Each path below is one point turned by a fixed rotation once a step. After each direction that follows a path, write how fast that rotation turns it, in degrees a step (0 if it stays still).
Each turn is a multiple of 5 degrees from 10 to 175, or 0.
Each row of a path follows its step; steps can be skipped.

step 0: [-0.53 -1.86  1.07  0.15 -0.85  1.41 -0.47  0.79  0.99 -0.98  0.71 -2.06
 -1.45 -1.85 -1.38  2.16 -0.93 -0.29  1.66  0.61  0.04 -0.54  2.39 -1.58
  2.48 -0.19]
step 1: [ 0.30 -1.59  1.82 -0.43 -0.64  0.84  0.80  0.60  0.86 -2.21  0.83 -1.92
 -1.16 -1.77  0.09 -0.45 -2.45 -2.63  0.63  0.67  1.75 -0.01  0.63 -1.86
 -0.80  1.64]
step 2: [ 0.62 -0.03  1.37  2.38 -0.25 -2.15 -0.76  1.22  2.36 -0.96 -0.04 -2.89
  0.39 -0.25 -0.64 -0.90 -1.73 -1.81 -0.66  0.00  1.68  0.76  0.72 -1.66
 -0.84 -0.40]
step 3: [ 0.94  1.58  1.05  1.60  0.87  0.56 -0.47  1.19  0.52 -0.63 -1.15 -3.11
 -1.13  0.20  1.25 -2.04 -2.34  1.62 -0.62  0.28  0.79 -0.51  2.65 -1.08
 -0.57 -1.24]
step 4: [ 0.22 -0.49  0.99  1.67  2.11  0.32  1.64  0.78 -0.50 -0.27 -1.92 -1.02
 -2.06  0.84  0.98  0.41 -2.66  0.42  0.40 -2.63 -0.85  0.50  1.30 -0.68
 -2.35 -0.92]
step 5: [-0.43 -0.36  1.37  1.89  0.06  0.56  0.06  1.99  2.57  0.19 -0.34  0.20
 -2.20 -1.28  0.06  1.97 -1.59  2.42 -0.81 -2.73 -0.61  1.11  0.35  0.51
 -0.73 -0.26]
step 6: [-0.47 -1.54 -0.69 -0.86  0.08  1.10  0.27 -0.60  2.71  0.26 -0.54 -1.05
 -3.03 -0.89  0.32  0.90 -2.47  1.74 -0.35 -1.26  2.23  0.02  0.68  2.19
  0.45  1.13]
step 7: [-0.79 -2.90 -1.38  1.36  0.18 -0.64 -0.16 -0.79  0.79 -0.84 -0.83 -1.86
 -2.22 -0.76 -1.78  2.56 -0.73 -0.74  0.66 -0.69  1.43 -0.49  1.98  0.45
  1.49  0.18]
step 8: [-1.31 -1.63  1.69  1.24 -0.81  1.14 -0.28 -0.18  0.50 -2.74  1.41 -2.14
 -1.37 -2.54  0.41  1.32 -0.42 -0.12  0.55  0.94  0.64 -1.66  1.82 -1.50
  0.90  0.68]
step 9: [-0.78 -1.98  2.43 -0.11  0.49 -0.93  0.32 -0.12  1.81 -0.74  1.02 -2.85
  0.27 -0.61  1.27  0.16 -2.37 -1.90  0.93  0.46  1.63 -0.48  0.14 -2.29
 -0.90  0.76]
Speeds:
[-0.41 -0.23  0.91  0.17 -0.26 -0.59 -0.31 -0.27  1.55 -0.07  0.83  0.20
  0.66  0.22  0.30 -0.50 -0.26  0.28 -0.63 -0.04  0.10  0.10 -0.98  0.62
 -0.36  0.46]
100
[ 0.01  0.45 -1.56  0.49 -0.09 -0.77  0.14 -0.12  0.09 -0.53  0.04 -0.30
 -0.73 -0.06 -0.56 -0.69  0.03 -0.11 -1.08  0.65  0.23  0.41  0.05  0.25
  0.05  0.87]
80
[ 0.54  0.66  0.24 -0.56 -0.16 -0.46 -0.26 -0.91  0.88  0.06 -0.93 -0.27
 -0.53 -0.12 -0.30  0.04 -0.04 -0.58 -0.02  0.49 -0.80 -0.99  0.22  0.76
 -0.11 -0.84]
95
[-0.17  1.13  0.47  0.25  0.29 -0.03  0.89  1.31  0.04 -0.28 -0.35  0.04
 -0.41  1.07  0.09 -0.58  0.40  0.12  0.06 -0.36  0.35  0.18  0.00  0.71
 -0.64 -0.67]
45
[ 0.66  0.03 -0.09  0.20 -0.21 -0.19 -0.64 -0.43 -0.36 -0.51 -1.01  0.75
 -0.10  0.20  0.86 -0.18 -0.92  0.76 -0.52 -0.42 -0.31  1.16 -0.28 -0.15
  0.00 -0.71]
45
[ 0.05  0.96  0.34  0.05 -0.66  0.97 -0.64  0.60  0.15 -0.25  0.51 -0.02
 -0.23 -0.86  0.26 -0.28  0.37  1.31 -0.43  0.65 -0.21 -0.40  0.39 -0.03
  0.74 -0.12]
140

step 0: [-1.24 -1.79  3.05 -1.39  0.25  0.54 -0.12  1.23 -1.59  0.60 -0.84  0.52
 -0.34 -3.26  0.72 -1.20 -0.55 -0.19 -2.34  1.62 -0.31 -1.30  0.88 -0.85
  2.47  1.63]
step 1: [ 2.09  2.84  0.48 -0.34  1.91 -0.07 -0.53 -0.17  0.47 -1.37  1.76 -0.79
 -1.68 -0.85  0.37 -3.66  2.90 -0.71 -1.16 -0.80 -0.36  0.38  0.89  0.51
  0.42  1.89]
step 2: [ 0.39 -0.06 -0.65  1.06  0.90  0.11  2.65 -1.14  1.08 -0.05 -1.15 -1.12
 -2.40 -0.94 -2.55  2.15  1.78  0.81  0.29  1.03 -2.38  1.08 -0.82 -1.88
  1.43  2.24]
step 3: [-0.45 -0.99  0.88 -0.81  1.86  1.43 -1.80 -2.16  0.47 -0.95  2.61 -1.80
 -0.42  1.39  0.37  0.41 -2.02  1.04  1.33 -0.17 -1.30 -2.45  0.07 -2.26
  2.11  0.66]
step 4: [ 0.15  1.01 -0.21  0.06 -3.43  0.61 -0.86 -1.25 -0.64 -3.66  0.94  1.95
  0.88 -0.08 -0.76 -0.97  0.23  0.89  1.42 -1.60 -0.87  1.07 -0.13 -2.68
 -1.35  1.20]
step 5: [-0.49  2.36 -0.35  1.14 -0.71  1.66 -0.37 -0.55  0.57 -0.60 -2.28 -0.79
 -0.18 -1.30 -3.01  1.13 -2.17  1.54  2.66 -1.23 -0.16 -1.25  1.30  2.40
 -0.61 -0.42]
step 6: [-1.34 -2.28  1.48 -2.80 -1.14  1.74  1.14  2.40 -1.30 -1.20  0.12  1.51
  0.46 -1.16 -0.57  0.87 -1.24 -1.76  0.86  0.12  0.91 -2.23  1.27  1.18
  1.54  1.13]
step 7: [ 2.95  1.59 -0.83 -2.37  1.40 -0.17 -0.33  0.95 -0.76 -2.36  0.15  0.36
  2.71 -0.51 -0.05 -2.35  2.39 -0.51  0.48  0.14 -0.52 -0.55  0.15  2.60
 -0.10 -0.21]
step 8: [-0.41  0.31 -0.28  1.64  1.37 -1.21  3.21 -0.73 -1.41 -0.21 -2.20  0.77
  0.37 -0.37 -2.10  0.58  1.10 -1.82  0.02  2.00 -3.07  1.03  0.14  0.61
  2.09 -0.90]
step 9: [-1.92  0.01  1.74  0.12  1.78 -1.97 -1.34 -1.06  1.05  0.74  0.98 -0.70
  0.87  0.83  1.76 -0.69  0.92 -0.89  1.43  0.94 -1.06 -3.62  0.28 -0.40
  2.90  0.61]
Speeds:
[-0.11  0.39 -0.38 -0.33 -0.38 -0.45  0.25 -0.39  1.55 -0.89  0.10  0.30
  0.49 -0.05 -0.47 -0.27 -0.18  0.04 -1.55 -0.37 -0.44  0.11 -0.09  0.42
 -0.31 -0.12]
120
[-0.40 -0.35  0.27  0.43  0.31 -0.32 -1.32 -0.94  0.09  0.02  0.14  0.92
 -0.07  0.94 -0.11  0.77  0.32  0.00  0.35 -0.10 -1.21  0.03 -0.50 -0.17
 -0.37 -0.13]
60
[ 0.62 -0.73 -0.08 -0.91  1.30  0.22 -0.31  0.42 -0.03 -0.40 -0.34  0.10
 -1.01 -0.34 -0.59  0.46  0.74 -0.77 -0.39 -0.46  0.27  0.17 -0.01  0.57
 -0.41  0.15]
65
[ 0.14  0.50  0.43 -0.53 -0.43 -0.64 -0.16 -0.73 -0.09  0.17 -0.31  0.00
 -0.70  0.52 -1.32  0.31 -0.35  0.11 -0.06  1.13  1.01  0.17 -0.45  0.25
  0.69 -0.18]
120
[ 0.68 -1.03 -0.15 -0.25 -1.08 -0.28  0.35  0.03  0.51  0.15 -0.72  1.16
 -0.32 -0.64  0.22  0.22  0.07 -0.35  0.24  0.47 -0.32  0.50  0.59 -0.95
  0.32  0.09]
175

step 0: [ 0.22  0.67  1.50 -0.26  1.05  2.54  1.39 -2.17  0.74 -0.16 -1.75 -2.18
  1.59 -1.28  2.45  0.98 -0.65  1.73  0.85 -1.39  0.40  0.71  0.93  1.43
  1.75  0.55]
step 1: [ 3.28  0.07 -0.95  3.73 -0.01 -0.79  1.84  0.64  0.63 -1.33 -0.58 -1.38
 -0.17  0.94 -0.99  1.35 -0.56  2.19  0.61  0.40  1.28  1.34 -0.40  0.67
 -1.48 -0.79]
step 2: [ 0.69  1.21 -2.16  0.15 -0.16  1.57  0.09 -0.89  1.55 -1.79  1.33  0.80
  1.19  1.97  1.70 -1.67 -1.83  1.32  0.70  2.65  0.14 -0.52  2.52 -1.01
  1.74  0.13]
step 3: [ 0.34 -0.58 -1.71 -1.13  0.78 -0.39 -0.78 -0.56 -0.20  0.97 -1.62 -0.95
  0.50  0.12  2.20 -0.64 -1.55  1.24  1.89  1.40 -0.35  4.50 -2.25  0.74
 -0.12  0.43]
step 4: [ 1.05 -1.74 -2.41  1.24  2.24  0.83  0.74  0.28  0.70  0.99 -1.05  1.32
  0.27  1.10  1.19  1.58  2.91  2.55 -1.34 -0.67 -0.84  0.77  1.80 -0.15
  0.93 -0.76]
step 5: [ 0.81  1.27  0.72 -0.62  0.19  0.85  1.29 -1.35  1.01 -0.47 -0.72 -3.89
 -0.82 -1.22  2.86 -0.24 -1.45  2.30 -0.87 -0.87  0.65  0.33  1.16 -1.80
  1.12 -0.83]
step 6: [ 2.30  1.03 -0.09  2.28  0.14 -0.99 -0.30  0.58  1.54 -2.10 -1.05  0.22
 -1.08 -0.30 -0.93  1.07 -1.12  2.87  2.04  0.60 -1.95  1.59  0.62  2.12
 -0.44  0.46]
step 7: [ 1.20 -0.01 -1.70  0.27 -0.65  3.49  0.35 -1.63 -0.04 -0.20  1.04  1.23
  1.01  2.97  1.04  1.30 -2.35  0.63  0.72  0.06  1.07  1.46  1.75 -0.42
  1.88  0.50]
step 8: [ 0.02 -0.77 -1.15 -0.32  1.85 -0.05  2.23 -0.98  0.43  0.15 -1.51 -2.09
  1.76  0.31  1.82 -0.65 -0.68  1.66 -0.25  2.75  0.76  1.73 -2.30  2.53
  0.16  0.04]
step 9: [ 2.77 -1.48 -1.76  2.54  0.82  0.62 -0.88  0.85  0.09 -0.38 -1.38  0.35
  0.26  0.89  1.69 -1.42  2.51  2.39  0.50  0.35  0.05  0.62  1.40 -2.11
 -0.23 -1.62]
Speeds:
[ 0.27 -0.12 -1.50 -0.71  0.13 -1.08 -0.48  0.17  0.16  0.96  0.21 -0.07
  0.53 -0.21  0.87 -0.43  0.65 -0.21  0.37  0.25  0.27 -0.26  0.18 -0.39
 -0.55  0.17]
60
[ 0.60 -0.77  0.07  0.22  0.48  0.40 -0.90  1.33  0.33 -0.53  0.74 -0.03
  0.16  1.17  0.32  0.02  0.37 -0.27 -0.19 -0.52 -0.42 -0.55  0.47  0.45
  0.19 -0.10]
145
[-0.06 -0.27 -0.21 -0.61  0.96  0.44  0.35 -0.68 -1.40  0.01 -0.71 -0.49
  0.54  0.48  0.07  0.88  0.66 -0.50 -0.42 -0.19  0.05  0.09  0.25  0.70
 -0.44 -0.04]
90
[ 0.71 -0.24  0.06  0.86  0.39 -0.90  0.23 -0.25 -0.15  0.17  0.05  0.32
 -1.57  0.28 -0.10  0.38  0.92 -0.18  0.36  0.89 -0.24 -0.02 -0.54  0.62
  0.02  0.31]
145
[-0.08  0.22 -1.48  0.71 -0.92  0.50 -0.15 -0.59 -0.02 -0.55  0.02  0.85
 -0.32  0.07 -0.37 -0.15  0.71  0.13 -0.69 -0.85 -0.15  0.02 -0.08  0.15
 -0.51 -0.56]
140
[-0.34 -0.90 -0.63 -0.19 -0.73 -0.58  1.17  0.23 -0.56 -0.04  0.71 -0.37
 -0.40  0.32 -0.31  0.07 -0.34  0.07 -0.81  0.18  0.21 -0.02  1.00 -0.20
  0.88  0.46]
130

step 0: [-0.67  0.85  0.78 -1.76 -1.57 -0.50  0.42 -0.63 -0.35 -0.83 -0.53  2.32
 -1.89  1.45  0.06 -1.22  1.17  0.46  3.39 -1.45  0.10 -1.96  0.83 -0.37
 -2.15  0.38]
step 1: [-0.41  2.09 -2.06 -0.71 -0.56  0.90 -1.30  0.96  0.43 -2.58 -1.27  1.20
  0.23  0.01 -0.77 -1.00 -1.56 -1.95  1.56 -0.49  2.28 -0.36  2.16  0.59
 -1.52 -1.15]
step 2: [-1.97  0.52 -0.63 -0.67 -0.32 -3.22 -0.46 -0.69  1.05 -0.54 -3.19  1.48
 -0.01  0.55 -1.06 -0.44 -1.70  0.68 -0.63 -0.87  2.98  1.17  0.71 -1.17
  0.81  0.55]
step 3: [ 2.58 -1.17  1.39  1.50  0.31 -1.72 -0.08 -1.04 -1.41  0.26 -1.04  2.79
 -1.08 -0.17 -0.04 -0.45 -1.09 -0.50 -0.25  0.87  3.98 -0.17  0.50  0.95
 -0.22 -0.32]
step 4: [-0.98 -0.96  1.00 -0.83 -0.72 -0.34  3.36  0.73 -1.05  0.69  0.43  2.51
 -0.87 -0.91  1.13 -2.17  1.48 -0.68  0.71 -1.45  2.19  0.50  0.76 -0.23
 -1.78  0.67]
step 5: [ 0.03  0.80  0.37 -1.45  0.12 -0.21 -0.72  1.84 -0.51 -0.81  0.54  3.74
  0.15  1.79  0.93 -1.71 -0.42 -0.71  0.53 -1.44 -0.08 -2.56  1.25 -1.04
 -1.44 -1.72]
step 6: [-1.47  2.37 -0.24 -0.18 -0.95 -1.16 -1.34  0.51  0.17 -0.06 -1.27  1.25
  0.28 -0.76 -2.79  0.83  0.15 -2.09  1.18 -3.16  1.82 -0.56  1.29 -0.93
 -0.31 -0.88]
step 7: [-0.23 -1.25  0.48 -0.31 -1.21 -1.64 -0.39 -1.17  1.44 -1.67 -2.23  2.51
 -1.29  1.30 -2.69 -0.50 -0.93  0.54  1.36 -0.22  2.17  0.59 -1.18  0.85
  0.18 -1.40]
step 8: [-0.27  0.01  1.59 -0.01  0.05 -1.64  0.58 -0.11 -0.35 -1.01 -0.48  1.07
 -2.67 -1.64  1.54  0.17 -1.39 -0.17  2.31  0.94  3.45  1.13  1.65  0.81
 -1.56  0.32]
step 9: [-0.75  0.12 -1.29 -0.57 -0.76 -0.99  1.90 -0.30 -1.13  0.79 -1.72  2.41
  0.23  0.68  1.45 -3.40 -0.56 -0.22  1.11  0.36  1.24 -1.72  1.84 -0.11
 -1.52  1.54]
Speeds:
[ 0.66  0.25 -0.39 -0.94 -0.22  0.76 -0.70 -0.43  0.21 -1.15 -0.23 -0.23
  0.22  0.44 -0.82  0.58  0.31  0.14  0.00 -1.07 -0.14  0.47  0.48 -0.74
 -0.17 -0.15]
70
[-1.11  0.29  0.29 -0.19 -0.62 -0.18  0.33 -0.48  0.01  0.52 -0.14 -0.24
  0.78 -0.27  0.70  0.78  0.50 -0.90  0.44 -0.31  0.25  1.19 -0.13 -0.61
 -0.15  0.54]
160
[ 1.47 -0.34  0.57  0.44 -0.37 -0.50 -0.09  0.61  0.23  0.21 -0.71 -0.59
 -0.34 -0.13  0.12 -0.14  0.18  0.24  0.52 -0.47  0.26  0.66 -1.32 -0.20
 -0.55  0.14]
85
[-0.03  0.66 -1.08  0.32 -0.12  0.03 -0.43 -0.74  0.19 -0.39 -0.76 -0.49
 -0.52  0.08  0.37 -0.33 -0.48  0.64  0.33  1.24  0.63  0.61  0.29  0.02
 -0.23  0.83]
55

step 0: [ 1.36 -2.40  0.89  0.47  0.85 -1.39  3.27 -1.30  0.83  2.54  0.12  1.54
  0.48 -2.20  1.78 -0.98 -0.01  0.67  1.21 -0.33  0.14  1.57 -0.93 -1.13
 -0.01  2.56]
step 1: [-0.45  0.44  0.65  1.93 -1.36  0.81  2.52 -2.72 -2.35 -0.65 -0.84  0.73
 -0.84  0.88 -0.67  1.14  0.67  1.23 -0.65 -2.36  1.19 -1.10 -0.63 -2.38
 -0.13  2.51]
step 2: [-1.35  0.64  1.55 -0.82  0.41 -1.06  1.87  1.96 -0.49  0.23 -1.42 -0.10
 -1.36 -2.29  2.67  0.15 -1.18 -1.04  1.30 -3.35 -0.48 -0.04 -1.55 -0.67
 -0.41  2.07]
step 3: [ 0.71  0.16 -1.30 -0.10 -2.15 -1.12  0.35 -2.14  0.48 -1.80 -1.99  1.82
 -3.09 -0.55  2.08  0.94  0.74  1.48 -0.21 -0.50  0.26 -1.40 -3.10 -1.21
  0.47 -0.17]
step 4: [ 1.69 -1.39 -0.33 -0.67  1.03 -1.27  2.30  1.18  0.89 -1.98 -1.37 -2.36
 -0.67 -0.61  0.81  0.74 -0.69 -2.37 -0.61 -1.26 -0.02 -1.00 -0.70 -3.63
 -1.68 -0.10]
step 5: [ 0.56 -1.97 -0.73 -1.98 -0.48 -0.30  3.76 -2.74 -0.10 -1.41  0.13  1.97
 -0.77 -2.09  0.00 -1.77  1.05  0.18  1.36  0.89 -0.73  1.43 -1.67 -1.02
 -0.84 -0.25]
step 6: [ 2.25 -0.54  0.97  0.20 -0.87  0.17  1.85 -2.12 -0.07  0.86 -0.85 -1.47
  0.43  1.76  0.89  0.06  1.94 -0.22 -0.53 -2.17 -0.76  1.22  0.29 -3.74
 -0.58  2.36]
step 7: [-1.30  2.03  1.53 -2.00 -1.65  0.23  3.84  0.27 -2.89 -1.47 -0.95 -0.54
 -0.79 -1.49  0.34 -1.53  0.39  0.78  2.15 -1.60  0.22 -0.20  0.05 -0.75
  0.44  0.83]
step 8: [ 3.09  0.69  1.33 -1.00 -2.61 -2.49  0.17 -0.42  0.70  1.15 -1.00 -0.14
 -1.80 -0.64  3.31  0.51  1.26  0.29 -0.02 -1.24 -0.70 -0.47 -1.35 -0.14
  1.77  1.58]
step 9: [ 1.76  0.19 -0.73 -0.87 -1.67 -0.60  2.44 -0.22 -1.87 -1.92 -1.99 -2.73
 -1.51 -1.53 -1.15  1.49 -0.78 -0.09 -1.07  0.01  0.69 -2.84 -0.71 -1.47
  0.36 -1.18]
Speeds:
[ 0.80 -1.11 -0.21  0.27  0.06 -0.99  0.57 -0.20  0.14 -0.28  1.08 -0.56
 -0.10 -0.20 -0.05 -0.06 -0.69  0.00 -0.73  0.55  0.75  0.02 -0.27  0.25
 -0.18 -0.93]
70
[ 0.35 -0.41 -0.78  0.09 -1.19 -0.44 -0.49 -1.12  0.83  0.86 -0.38  0.51
 -0.27  0.91  0.19 -0.17 -0.41  0.58 -0.08  0.20 -0.36  0.13 -0.12  0.24
  0.22  0.52]
140
[-0.45 -0.16  0.45 -0.72 -0.75 -0.50 -0.16  0.59  0.62 -0.49  0.16  0.73
 -0.13 -0.89 -0.85 -0.24 -0.96 -0.30  0.43 -0.14  0.23  1.17  0.21  0.00
  0.28  0.40]
140
[-0.03  0.05  0.24 -0.28 -0.21  0.45 -0.69  0.58  0.41  0.11 -0.07  0.57
  1.62  0.62 -0.13  0.27 -0.15  0.41 -0.26 -0.10  0.56 -0.07  0.12  1.01
 -0.85 -0.86]
0
[ 0.21  0.43  0.10  0.01  0.32  0.94  0.99 -0.53 -0.39  0.65  0.51  0.21
  0.29  0.84  0.07  0.37 -0.49 -0.35  0.43  0.58  0.61  1.45 -0.11 -0.34
 -0.10  0.25]
65
[-0.04 -0.38  0.00 -0.21 -0.01  0.48  0.14  0.26 -0.73 -0.55 -0.25 -0.08
  0.25  0.34  0.48  0.25 -1.56  0.24 -1.04 -0.13 -1.22 -0.01  0.84 -0.40
  0.12  0.10]
145
